Here are the same points, seen from different sides; a view may also be mirrored.
A view may leave some points out, and in a few views one point is out of place. Which views, in the order they come, and which point in each? Write no view if none.

-- scene 1 --
panel a:
  kur [ 26  76 -48 -42  29  15  34  31  57 -89 -65  32 -68 -68  32 -84]
  fali [ 43  85 -33 -41   6  21  39  -8  56 -99 -47  38 -77 -72  14 -87]
  dode [ 16  73 -55 -37  22  11  36  33  55 -85 -67  40 -68 -62  37 -85]
  kati [ 13  71 -57 -33  19  10  35  31  56 -86 -63  43 -68 -62  35 -87]
  Vafe [ 23  78 -48 -40  16  13  37  21  55 -90 -62  38 -72 -65  33 -85]
  zivog [ 32  71 -48 -40  49  20  33  40  60 -90 -60  29 -61 -74  21 -88]
  git [ 16  77 -54 -41  16   9  36  32  54 -85 -71  38 -71 -61  43 -82]
  zosaf [ 42  82 -35 -40  14  23  38  -1  57 -99 -47  36 -73 -74  12 -88]
  vip [ 11  69 -61 -32  27   9  34  39  57 -84 -64  42 -66 -63  34 -88]
  bebam [ 30  74 -46 -43  40  19  34  35  59 -90 -62  30 -65 -72  26 -86]
  Vukaz [ 18  69 -56 -34  35  13  34  39  58 -86 -62  38 -64 -68  29 -88]
  kig [ 49  79 -33 -43  32  27  37   8  60 -99 -46  30 -69 -79   7 -89]
  pud [  55   83  -27  -48   31   29   37    3   59 -102  -47   26  -70  -81
    7  -87]
  koz [  52   81  -30  -44   34   28   37    8   59 -100  -47   29  -70  -80
    6  -89]
panel b:
  bebam [ 22  -7 -26  16  34 -16 -44 -17  -8 -15 -42 -21  38   0 -28  19]
  koz [ 25  17 -36  28  32 -42 -40 -19 -15 -31 -54 -10  28   7 -33  26]
  pud [ 25  28 -41  11  18 -41 -46 -22  -8 -33 -52 -13  23  12 -33  26]
  fali [ 33  33 -48  16  18 -41 -35 -13  -6 -22 -41  -4  24   2 -37  31]
  zivog [ 20 -15 -21  23  40 -17 -43 -17 -12 -15 -44 -23  39   0 -27  18]
  Vukaz [ 26 -12 -26  15  34  -8 -39 -11  -5  -1 -30 -20  41  -6 -29  20]
  kig [ 26  16 -36  30  33 -40 -38 -18 -16 -28 -51  -9  29   4 -33  27]
  kur [ 24  -2 -29   8  26 -14 -44 -15  -4  -9 -35 -21  37  -2 -29  20]
  kati [ 30  -3 -33   7  25  -7 -37  -7   1   5 -23 -18  40 -10 -30  24]
  dode [ 28  -4 -31   4  25  -7 -41 -10   1   1 -26 -20  39  -7 -29  21]
panel c:
  vip [ 22 -10   9  25  20  13 -31 -15 -31   0  33   3   1 -37 -19 -11]
  Vafe [ 17   4  26  25   7  10 -33 -13 -34   6  26  12  -8 -33 -22 -12]
  kati [ 21  -5  15  21  16  12 -35 -12 -28   1  30   4  -2 -38 -19 -11]
  zosaf [ 20  20  41  29 -14  14 -29  -3 -46  18  13  20   4 -22 -21 -12]
  git [ 16  -3  18  22  19   7 -32 -19 -28   0  33  10 -16 -39 -23 -12]
  kur [ 16  -2  19  33  12   8 -23 -19 -39   6  29  12  -5 -30 -21 -10]
  zivog [ 19  -9  10  46  11  10 -11 -19 -48   9  29   8  10 -20 -18 -10]
  koz [ 18  16  37  42 -16  12 -15  -8 -56  22  14  21  11 -12 -21 -11]
  Vukaz [ 22 -10  10  31  17  12 -24 -16 -37   4  30   5   5 -31 -18 -10]
  fali [ 17  25  48  25 -17  13 -33  -2 -43  18  11  21  -1 -23 -23 -13]
  dode [ 19  -5  17  25  17   9 -31 -17 -31   1  31   7  -7 -36 -20 -12]
  bebam [ 18  -4  16  40   9   8 -15 -18 -45   9  28  11   2 -23 -19  -9]
  kig [ 19  14  35  41 -14  13 -17  -7 -55  21  13  18  13 -14 -21 -11]
  pud [ 16  20  40  44 -19  11 -13  -8 -57  24  11  23   8 -10 -22 -11]
panel d:
  vip [  6 -10 -21 -13  -4 -25   0   1 -21  -1  -1  -9   1 -40 -26 -23]
  fali [-16  -8   9  -5 -16 -37  25   7 -43   8   9  -2  18 -19  -3  17]
  pud [-26  -8  14 -14  -8 -49  16  15 -31 -13   5  11  19 -12  -2  17]
  kati [  6  -9 -17  -9  -8 -24   5  -1 -25   5   2 -11   4 -38 -23 -19]
  dode [  4  -5 -15  -7  -7 -22   2   0 -23   2   3  -5   7 -37 -21 -21]
  Vafe [  0  -5  -8  -5 -10 -25   8   1 -29   5   6  -4  10 -32 -15 -11]
  bebam [ -8  -7  -7 -15  -2 -36  -1   8 -17 -14   0   6   8 -28 -18 -14]
  Vukaz [  1 -10 -16 -17  -3 -31  -1   5 -18  -8  -2  -5   3 -35 -24 -20]
  kig [-21 -11   9 -18  -8 -48  14  14 -31 -12   2   5  15 -17  -7  13]
  zosaf [-16  -9   7 -11 -13 -40  20   9 -39   2   7  -2  16 -19  -6  13]
  koz [-23 -10  11 -17  -8 -49  14  14 -30 -13   3   8  16 -15  -5  13]
  git [  6  -2 -15   0  -7 -17   1  -4 -23   5   5  -3   8 -38 -19 -23]
  kur [ -3  -5 -10  -9  -5 -28   1   4 -21  -6   3   3   9 -31 -16 -15]
panel e:
  zosaf [ 42 -96   7  36  -6 -11  19 -92  10  23 -30 -45 -24  59  -1 -34]
  koz [ 41 -93  16  38   7 -13  21 -94  10  34 -33 -45 -33  65  -8 -24]
  bebam [  49  -96   -3   28    8   -1   30 -112  -18   22  -34  -54  -39   53
  -18  -16]
  fali [ 43 -97   8  35 -11 -14  18 -90  12  21 -28 -43 -20  58   2 -42]
  zivog [  48  -95   -3   32   12    0   29 -112  -19   25  -36  -55  -45   55
  -22   -6]
  kur [  52  -99   -6   25    0    0   32 -113  -20   16  -32  -55  -34   49
  -16  -24]
  Vukaz [  50  -98  -16   30   -1    4   28 -112  -25   13  -32  -58  -39   50
  -17  -12]
  kati [  52 -100  -21   28  -12    5   27 -110  -25    4  -29  -58  -30   45
  -10  -24]
  kig [ 40 -94  12  37   6 -12  20 -94   9  32 -34 -45 -33  64  -8 -22]
  git [  57 -101  -16   21  -10    4   34 -116  -29    6  -29  -57  -28   43
  -13  -33]
  dode [  54 -100  -17   25   -8    4   30 -114  -27    7  -30  -58  -31   46
  -13  -25]
  vip [  51 -100  -23   28   -7    7   28 -113  -30    6  -31  -60  -35   46
  -15  -15]
  Vafe [  51 -100   -9   27  -10    0   28 -108  -16   11  -29  -53  -26   49
   -8  -32]
  pud [ 41 -93  21  37   9 -16  22 -93  15  37 -33 -42 -31  66  -8 -28]
panel f:
  kati [-19  -2  16  49 -51  12  -4 -58  47 -42  90  45 -73 -31 -57  38]
  Vukaz [-15   4  16  57 -59   7  -6 -53  39 -49  86  36 -73 -29 -59  41]
  bebam [-16   9  21  50 -59   2 -10 -47  30 -52  81  24 -67 -32 -54  38]
  koz [-17  20  26  22 -62  -5 -17 -29  17 -36  75  22 -57 -52 -56  29]
  pud [-18  21  28  16 -60  -7 -18 -27  14 -36  74  19 -54 -55 -55  27]
  Vafe [-21  -1  19  36 -47   8  -7 -54  40 -40  87  38 -66 -36 -52  33]
  zosaf [-20  12  24  14 -53   1 -14 -36  28 -29  81  36 -60 -54 -55  27]
  git [-22  -8  18  47 -42  12  -4 -63  46 -47  90  38 -68 -26 -49  37]
  kig [-17  20  25  23 -63  -4 -16 -30  19 -35  77  25 -60 -53 -57  29]
  kur [-19   2  20  46 -51   6  -8 -52  35 -49  85  30 -66 -31 -52  37]
  vip [-16   0  15  58 -56  12  -3 -59  46 -48  89  43 -75 -28 -58  40]
  zivog [-13  14  19  58 -66   0 -10 -43  26 -54  80  22 -69 -32 -58  40]
  fali [-23  10  26   6 -48   2 -14 -37  30 -25  81  37 -57 -56 -53  24]
Views with a point moved: panel b
  out of place in panel b: pud
